In the rows, 128 means zero.
First come named turns, each shown by rows before and after it. For each pair of rows after them, which turns, in which order, take the first row to the second? The first pair is done for you.
Naf:
[116 123 135 115 103 119 135 114 130 123 123 147 145 152 117 135 173 125
 132 120 154 115 159 171  95 119 153 135 125 121 112 115 123 133 141 116
 131 125 169] |-> [117 121 134 117 101 116 133 115 124 119 125 147 150 153 108 136 170 123
 130 123 152 117 152 183  98 120 148 137 127 126 113 114 118 130 144 123
 133 124 168]
[132 144 141 105 110 135 133 115 124 151 105 131 126 121 138 136 117 129
 139 139 134 106 134 121 129 132 110 128 145 120 120 127 130 138 129 125
 129 135 142] |-> [124 129 129 106 137 121 132 127 122 125 133 101 109 125 124 127 150 135
 121 125 134 145 139 128 127 115 122 147 115 119 136 124 138 124 116 111
 117 122 144]
[103 133 144 148 118 100 153 140 163 104  91 117  86 110 112 143 146 137
 111 134 131 143 157 135 106 118 147 140 137 115 106 130 144 166 105  61
 112  94 148] |-> [ 98 112 134 156 113  88 150 145 143 100 101 121 112 113  78 147 117 127
 104 141 116 139 114 182 115 126 129 137 165 141  96 121 122 165 124  94
 122  92 142]
Musa:
[114 145 140 148 117 157 105 134 114 147 102 135 148 104 121 146  85 128
 154 140 104  93 101 126 154 150 104 116 152 152 119 132 134 147 126 161
 139 145 110] |-> [132 111  98 111  97 132 160 151 128 159 127 118 143 115 117  96  87 108
 130 110 125 114  87 116 144 143 115 141 121 147 132 129 121 115 139 156
 169 136 103]
[ 95 101 123 135 125 143 139 104 108 125 120 107 104 100 124 143 131 124
 115 123 103 150  91 159 139 128 123 157 153 124 133 148 111 129 141 143
 143 125 120] |-> [ 95  98 120 130 124 139 143 105 114 125 125 106 103 103 123 137 140 121
 112 117 106 157  95 161 134 124 127 161 148 124 136 144 111 129 143 140
 145 121 123]
[130 158 148 123 127 157 119 119 135 133 110 130 105 123 148 147 147 141
 129 135 130 117 169 105 124 120 139 124 120 105 114 126 142 147 116 110
 103 137 132] |-> [139 155 146 127 118 160 128 126 134 152 103 138 109 114 150 142 109 131
 136 143 122 104 142  90 140 136 123 114 136 118 117 134 130 146 122 123
 115 144 118]
[106 113 164  96 142 135 126 128 140 146 122 124 136 129 130 131 117 103
 118 132 124 139 139 108 125 160 142 130 116 129 120 128 102 125 128 117
 127 128 128] |-> [104 112 165  95 143 134 125 127 140 144 123 124 133 132 132 132 120 104
 118 129 123 142 141 113 123 159 144 132 115 127 119 125 103 125 129 116
 128 130 133]
mobop:
[134 123 126 112 119 128 146 139 136 134 123 138 126 131 136 126 127 126
 121 124 139 122 125 121 129 140 139 129 106 131 127 117 128 122 135 125
 127 131 131] |-> [137 126 126 115 125 131 142 138 135 139 120 138 121 127 140 126 119 126
 124 125 139 119 120 116 133 142 132 123 110 134 127 119 125 123 133 124
 125 135 125]
[139 136 135 131  93 127 149 118 123 155  95 157 145 140 131 122  94 110
 139 134 134  94  99 138 136 147 127 124 143 138 121 129 112 132 166 151
 151 142 119] |-> [139 125 125 129  96 117 147 123 120 149 105 152 151 142 119 116  95 106
 132 129 132 104  92 153 133 142 129 128 137 143 122 125 109 126 170 152
 151 136 118]
[138 139 112 119 128 127 126 123 138 135 129 115 114 111 147 103 109 134
 121 128 140 120 133  73 125 141 130 118 116 129 129 152 142 134 114 109
 138 141  98] |-> [134 110  90 110 130 103 136 130 131 120 157 103 122 121 119  89 118 126
 103 112 141 145 117 112 118 130 135 133 110 138 131 138 129 118 120 122
 146 123 104]
Pairs:
(2 to 3 turns a pair)
[132 125 144 148 137  94 125 154 103 117 126 142 113 131 138 119 121 132
 122 114 125 148 137 179 102 142 152 157 167 160 159 109 123 147 109 144
 128 126 135] |-> [134 125 148 149 129  96 125 150 106 123 116 153 120 128 141 119 109 131
 126 114 126 138 134 182 104 147 149 151 174 163 151 111 121 153 115 148
 132 131 134]  Naf, Naf, Naf
[153 120 107 103 117 109 155 151 141 141 115 115 133 122 143 111 103 110
 130 108 135 115 109 106 129 156 122 133 121 133 102 149 132 107 130 134
 136 138 124] |-> [135 125 115 105 142 105 131 141 149 115 124 100 122 130 142 123 159 128
 121 103 142 139 148 120 109 133 145 143  95 118 107 139 150 111 115 114
 114 125 145]  Naf, Musa
[146 107 138 119 139 119 139 154 124 107 160 125 138 145 120 121 136 104
  97 109 143 131 108 159 114 112 149 156 137 131 141 131  83 133 160 129
 131 114 131] |-> [154 126 155 110 111 140 148 138 141 133 130 147 137 145 147 123 132 105
 110 113 162  95 131 134 107 124 152 145 140 113 129 137  85 139 160 118
 141 127 138]  Naf, Musa
[120 118 112 106 102 131 157 137 127 139 132 152 161 134 143 102 139  77
 117 126 128  89 128 149 133 147 165  96 169 110 118 134 100 113 146 160
 142 144 121] |-> [101 140 137 122 119 144 122 127 122 121 123 158 163 130 141 135 162  96
 127 138 119  83 148 165 129 139 172  89 177 102 112 130 116 133 136 157
 120 146 135]  Musa, Musa, Musa
[107 146 148 141 136 139 110 134 139 121 128 133 111 128 129 143 157 148
 128 136 118 123 129 144 127 115 154 127 121 120 136 129 143 136 124 122
 123 121 131] |-> [108 150 152 141 125 145 111 132 138 128 119 146 118 126 129 146 142 144
 136 142 116 106 126 144 130 123 150 119 136 121 130 130 140 145 130 127
 128 126 130]  Naf, Naf
[136 132 121 116 110 130 148 116 135 154 119 141 111 132 134 109 131 111
 124 117 134 118 131 105 122 144 119 138 113 123 132 125 135 113 122 111
 139 144 126] |-> [119 124 129 134 114 125 118 110 116 137 123 151 135 134 103 136 126 111
 130 130 119 113 115 163 126 139 110 133 146 138 122 112 125 125 136 139
 136 138 136]  Naf, Musa, Naf
[152 134 116 108  97 137 161 130 142 160 111 140 129 132 141 106  98 116
 132 125 137 100 118 109 125 144 119 124 130 124 128 136 123 113 133 127
 155 133 125] |-> [123 137 126 120 143 131 120 129 145 114 134 114 107 137 131 128 168 143
 124 119 129 142 164 125 112 112 144 136  98 111 140 126 149 123 105 102
 115 117 145]  Naf, Musa
[129 158 161 133 125 161 107 102 131 139  96 140 124 119 166 152 145 147
 146 146 138  96 177 109 127 126 132 119 135 105 104 130 149 161 108 109
 125 139 136] |-> [110 129 147 164 166 135  81 123 103  97 133 108 135 112 118 160 130 148
 128 153  93 136 127 155 151 116 114 123 151 142 122 116 142 156 103 141
 107 124 119]  Naf, Musa
[100 124 126 142 176 150 143 140 102 111 106 108 145 137 106 182 157 114
 150 117 136 157 182 161 109  99 153 136  89 100 124 118 157 128 118 147
 110 154 164] |-> [103 142 141 161 188 167 129 141  99 115  93 110 136 122 117 193 132 118
 158 133 119 148 170 134 127 110 138 122 103 109 130 132 163 139 108 152
 100 161 148]  Musa, Naf
[141  87 122 133 123 114 145 133 140 115 149 151 133 133  92 115 131 125
 119 119 116 137 112 148 151 134 150 128 130 138 104 113 114  92 115 143
 124 145 122] |-> [134 104 143 153 132 130 121 126 133 113 133 159 138 122  95 140 121 131
 129 134 102 122 113 152 160 141 142 118 151 142  99 116 118 111 113 148
 113 153 119]  Musa, Musa, Musa
[106 126 135 138 136 174 109  89 107 131  98 147 176 121 104 184 124 111
 159 152 134 102 125 158 118 125 107 131 204 114 105 164 132 142 126 173
 102 164 135] |-> [102  96 112 148 163 151 111 114  93 106 133 108 174 122  77 172 115 108
 137 144 114 141  92 170 132 119  99 146 194 136 126 158 127 123 120 183
 100 152 122]  Naf, Naf, Musa
[116 145 144 143 132 145  98 122 112 124 128 136 144 126 107 152 120 128
 141 148 121 115 128 145 137 126 114 107 151 130 117 121 126 146 130 137
 125 135 127] |-> [122 159 149 130 129 153 106 115 127 136 116 134 126 126 130 145 138 135
 142 142 135 113 156 110 128 127 126 107 132 114 120 129 138 146 122 113
 123 139 130]  mobop, Naf
[139 152 143 119 101 144 141 125 142 145  95 159 129 130 144 139 118 120
 140 131 147 106 132 126 128 147 140 120 151 121 123 129 125 132 128 132
 127 142 130] |-> [134 150 135 125 141 140 131 141 148 122 115 123 101 121 152 132 144 138
 127 126 136 145 146 100 133 132 146 131 117 121 148 132 143 125 102 108
 106 133 121]  Naf, mobop
[130 152 122 142  97 132 106 110 114 151 114 147 149  94 105 145  74 115
 152 140 110 111 114 159 150 154 124 106 169 129 129 158 138 126 132 139
 132 177 123] |-> [126 111  91 120  89 102 127 116 116 131 149 131 156 114  76 121 110 109
 127 116 124 146 115 203 128 135 142 131 147 124 131 136 128 102 143 143
 142 154 144]  mobop, Musa
[169 131 141 113 151 152 121 152 147 161  94 153 127 139 138 131 147 111
 144 171 117 173 134 126 136 158 134 129 145 133 141 130 133 167 133 136
 134 124  97] |-> [161 109 124 109 159 135 124 159 143 147 117 140 132 147 119 127 164 108
 132 161 115 195 130 154 132 145 142 140 137 140 146 115 128 154 137 141
 135 109 104]  mobop, Musa
[123 133 139 115 144 127 121 142 130 119 119 138 143 113 141 158 136 151
 138 151  81 105 127 142 120 127 130 117 150 124 138 129 141 137 149 128
 122 142 139] |-> [128 120 125 118 145 124 131 153 128 119 121 130 146 110 135 148 116 144
 130 150  74 113 106 142 127 131 123 122 153 134 142 132 133 127 151 136
 129 142 128]  Naf, Naf, Musa
[115  98 113 135 152 105 129 149 115 106 155  94 129 123 102 120 122 128
 116 127 100 158  97 151 143 128 129 144 121 149 146 129 125 112 121 136
 121 119 119] |-> [139 142 137 113  99 141 153 117 142 163  98 143 116 125 160 114 123 125
 145 129 142  94 144  92 124 144 144 125 122 108 122 149 129 128 127 105
 138 145 133]  Naf, mobop, Naf
[126 105 108 113 153 112 140 145 124 112 156 100 122 131 115 110 121 121
 115 123 118 167  96 138 124 120 120 140 109 142 143 129 119 104 127 140
 134 114 113] |-> [135 134 123 106 144 135 146 131 146 131 129 109 102 130 159 109 141 130
 128 121 138 148 137  82 113 125 136 134  91 113 143 140 136 112 115 107
 127 127 118]  Naf, Naf
[123 114 130 120 111 105 111  97 124 123 142 143 157 137  93 155 140 124
 120 131 128 138 142 197 109 143 105 182  97 114 117 101  91 112 116 129
 127 121 154] |-> [145 128 138 112  82 123 137  90 135 162 113 167 155 133 124 142 105 113
 137 135 142  98 141 152 113 167  98 166 106 106 108 120  85 117 126 123
 147 140 144]  Naf, Musa, Musa
[ 98 113 109 129 132  99 133 127 131 106 167 124 144 149 100 116 139 113
 117 118 139 155 127 167 117 112 139 141 104 130 122  86 116 120 146 140
 112 116 146] |-> [ 99 169 156 149 137 143 104 107 143 125 122 147 125 133 147 146 144 133
 149 137 143 114 168 113 116 126 138 116 117 111 114 109 142 151 125 117
  92 138 148]  Naf, Naf, Musa
[126 104  99 114 163  92 119 117 117  97 102 133 131 132 120 134 123 108
 134 148 122 146 120 172 127 124  95 113  82 136 127 144 148 144 127 127
  84 128 130] |-> [138 114  98 115 157 101 129 122 119 118  86 138 125 124 138 124  95 100
 140 154 119 129 110 138 139 141  84 103  86 139 130 161 150 146 123 125
  92 140 111]  mobop, mobop, Musa
[106  89 109 132 131 139 117 161 121 128 151 119 169 132 116 133 125 126
 131 121  91 144 104 163 140 118 132 133 133 157 140 120 113 132 133 148
 112 128 109] |-> [108 109 117 120 141 151 126 156 141 129 145 116 140 132 154 123 168 140
 132 108 111 156 159 111 125 110 156 139  91 128 148 126 140 134 112 106
  98 130 117]  Musa, Naf, Naf
[109 113 114 151 166 120 144 145 111  94 164  92 106 123 128 109 162 137
 101 108 124 163 146 106 137 117 141 151  96 135 152 123 139 111 126 111
 129 113 121] |-> [119 110 114 163 132 122 152 145  93 122 143 126 144 114 111 117  88 116
 117 125 113 119  89 134 160 150 108 129 157 162 133 126 109 120 154 156
 154 127 101]  Musa, Naf, Musa
[150 129  96  82 115 140 148 100 146 143 106 146 148  92 154 120 155 132
 131 148 197 123 104 122 126 137 132 133 104 131 110 114 127 138 160 109
 143 127 156] |-> [124 128 109 102 150 138 104  97 138 105 119 131 143  90 137 148 187 148
 131 154 178 143 116 150 120 121 141 138 104 137 114 103 138 147 143 108
 113 114 167]  Naf, Musa
[141 128 139 103  89  93 155 108 121 173 147 138 131 149 119 152 114 127
 125  91 128 149 134 132 160 148 151 130 120 135 142 111 112 121 142 160
 134 137  94] |-> [144 141 144 107 107  97 149 114 130 167 149 123 110 144 139 147 126 136
 123  90 125 159 150 100 162 147 156 133  99 129 156 120 126 122 124 139
 123 140  91]  mobop, mobop, Naf
[132 152 123 121 114 130 137 123 132 126 123 141 127 130 129 114 134 123
 130 124 148 116 123 144 131 140 152 144 104 118 127 127 121 139 131 127
 137 127 139] |-> [128 165 135 138 128 137 116 125 127 126 114 135 121 121 136 125 129 132
 135 132 135 114 128 129 141 140 146 136 109 122 132 132 133 148 124 122
 122 131 131]  Musa, Naf, mobop
[122 148 137 165 187 140  96 142 120  93 135  92  88 128 157 156 162 154
 136 130  90 166 154 101 144 107 134 128 110 135 150 130 153 134  92 108
  70 133 129] |-> [128 130 136 168 127 138 100 135  98 126 117 146 148 126 120 169  85 120
 147 145  85 108  91 172 156 136 100 104 191 165 110 121 105 144 144 175
 109 141 125]  mobop, Naf
[114 145 121 136 137 141 139 158 144 106 131 126 104 117 161  87 119 136
 113 127 125 160 125  77 126 129 128 125  97 127 156 128 134 104  99 107
 126 129 110] |-> [ 97 167 153 163 144 157  90 143 130  90 112 146 119 108 150 136 117 148
 132 149 110 138 127 110 131 132 117 105 134 133 139 122 138 135 100 124
 107 132 117]  mobop, Musa, Musa
[131 147 164 115 102 149 116  96 129 130 117 157 135 137 135 158 146 138
 134 132 163  98 166 136 106 117 147 125 126 132 106 115 125 148 141 146
 125 125 179] |-> [152 150 150 134 124 157 127 127 124 145 122 127 113 111 158 134  80 128
 130 140 131 103 114  59 152 143 114 119 124 162 139 149 127 135 125 148
 127 139 124]  Naf, mobop, Musa
[121 107 102  85  99 123 125 133 161 136 121 111 135 143 141 115  99  98
 102 108 152 132 134 113 118 126 129 125 121 134 106 143 138 116 126 124
 158 104 128] |-> [115 102  97  92 115 117 122 142 159 122 132  99 129 141 133 115 105 103
  97 107 144 150 132 117 121 120 129 130 111 136 116 142 141 114 119 122
 152  99 128]  mobop, Naf
[116 115 134 118 109 127 115 106 131 104 134 131 151 144 107 147 157 144
 132 127 129 122 140 172 114 127 138 125 135 119 116 116 129 136 133 130
 129 122 143] |-> [118 136 147 121 119 142 111 104 140 110 119 128 128 136 137 152 162 154
 139 131 131 115 165 123 118 131 144 123 123 109 122 131 147 143 116 108
 119 127 136]  Musa, Naf
[127 133 134 113 109 136 153 123 141 137 104 144 142 145 152 119 108 123
 157 137 137  87 117 133 108 141 110 150 154 118 104 148 123 123 124 132
 128 138 132] |-> [119 115 125 104 116 117 149 123 140 119 126 136 146 155 129 115 140 127
 145 124 141 111 124 168  96 121 124 165 139 116 105 130 123 115 127 130
 126 126 147]  mobop, mobop, Musa
[123 114 109 114  96 121 140 118 125 150 122 160 148 138 115 136 108 112
 115 121 130 106 106 160 133 141 121 133 154 128 111 112 107 122 143 145
 144 123 138] |-> [126 143 131 118 100 146 130 108 138 164  99 171 129 132 149 148 115 122
 130 129 138  87 136 115 134 148 125 119 147 112 114 127 123 134 128 128
 130 135 138]  Musa, mobop
[121 137 144 137 128 128 115 122 127 130 128 139 125 129 119 147 145 134
 139 132 132 119 147 142 126 133 133 113 128 126 116 117 125 138 135 126
 123 126 144] |-> [136 129 126 120 126 124 143 132 139 142 134 127 110 132 135 117 136 130
 129 121 138 126 141 102 128 135 134 123 105 125 128 128 127 122 130 111
 133 126 130]  Musa, Musa, Naf
[124 145 119 101  92 139 110 120 143 128 105 161 149 124 125 141 134 153
 137 126 132  90 136 140 118 138 131 107 158 127 115 125 123 137 131 130
 142 129 136] |-> [136 130 101 104  93 131 127 134 137 137 112 149 147 120 125 123 100 142
 128 126 122  94 103 124 134 146 118 107 159 142 129 133 115 127 132 138
 149 132 111]  Musa, mobop
[133 103 108 116 112 114 147 128 127 140 140 136 139 125 121 121 111 119
 125 125 130 123 100 138 128 134 124 140 134 137 130 123 121 117 134 144
 145 130 131] |-> [131 118 119 105 117 122 145 118 143 137 135 139 123 131 138 126 152 132
 127 118 149 126 146 124 112 122 144 146 112 114 131 119 134 122 123 119
 130 127 147]  Musa, Naf, Naf
[152 126 109 100  81 121 167 119 137 167 113 152 132 147 135 103 113 107
 133 119 161  98 126 119 104 141 141 136 132 117 120 138 111 114 148 130
 171 142 133] |-> [117 140 136 123 134 125 108 111 136 110 129 124 113 148 130 140 189 139
 131 120 151 136 180 135  90 105 169 143 106 101 130 123 145 131 117 102
 124 128 156]  Naf, Musa
[108 106 105 119 161 117 139 127 114 135 153 102 114 145 103 121 132 135
 104 118 139 145 115 123 123  99 146 146 138 134  95 104  86 113 157 148
 127 145 158] |-> [118 118 111 107 148 126 153 120 126 151 139 114 107 146 124 117 144 137
 109 116 161 130 137 100 113 103 153 146 127 115  89 110  90 116 155 133
 132 150 164]  Naf, Musa, Naf
[131 120 134  88 113 125 141 128 125 146 145 127 143 162 114 130 157 122
 120 137 165 101 147 174  87 126 139 110 159 116 110  89 101 134 162 137
 144 118 148] |-> [130 114 126  87 124 116 139 134 124 135 156 112 136 162 111 124 170 125
 111 132 162 120 150 171  87 118 144 119 143 113 117  85 105 126 154 133
 138 110 148]  Naf, Naf
[112  91 129 141 155 132 140 136 128 151 149  89  90 130 141 136 105 149
 110 114 142 120 117 137 131 132  81 113 147 144 111 109 128 152  79 171
 109 128 130] |-> [121  90 119 120 142 126 165 131 145 159 146  86  79 140 155 121 125 150
 105  99 163 123 134 118 114 129  97 123 121 129 112 108 133 143  81 154
 119 129 138]  Naf, Musa, Musa
[136 149 150 144 131 146 100 115 114 137 109 147 139 117 128 148 103 128
 141 147 117  95 117 118 141 147 116 106 154 141 121 139 128 154 125 136
 130 141 121] |-> [149 110 108 101 102 115 157 125 126 147 135 137 142 143 117  98 115 109
 115 116 145 117 110 130 122 136 132 134 119 135 125 131 109 119 147 136
 165 134 131]  Musa, Musa, Naf
[128 118 116 113 108 122 146 129 127 129 134 133 137 128 110 129 117 117
 119 125 132 115 108 151 123 128 129 132 141 138 124 121 113 116 146 139
 143 123 134] |-> [127 126 121 117 101 128 148 125 132 138 124 139 138 124 119 130 114 118
 128 131 135 104 114 144 124 133 130 127 145 135 122 125 116 121 149 136
 144 129 133]  Naf, Naf, Naf
[121 105 139 119 122 125 156 130 128 150 132 166 121 134 104 141 114 129
 169 158 127 115 104 146 142 130 130 103 141 118 116 147 122 136 167 130
 132 117 105] |-> [115  90 123 117 142 108 154 142 126 128 159 140 111 138  89 135 137 132
 152 145 119 148 103 157 140 115 138 118 119 121 130 136 126 122 159 123
 122 105 108]  Naf, Naf
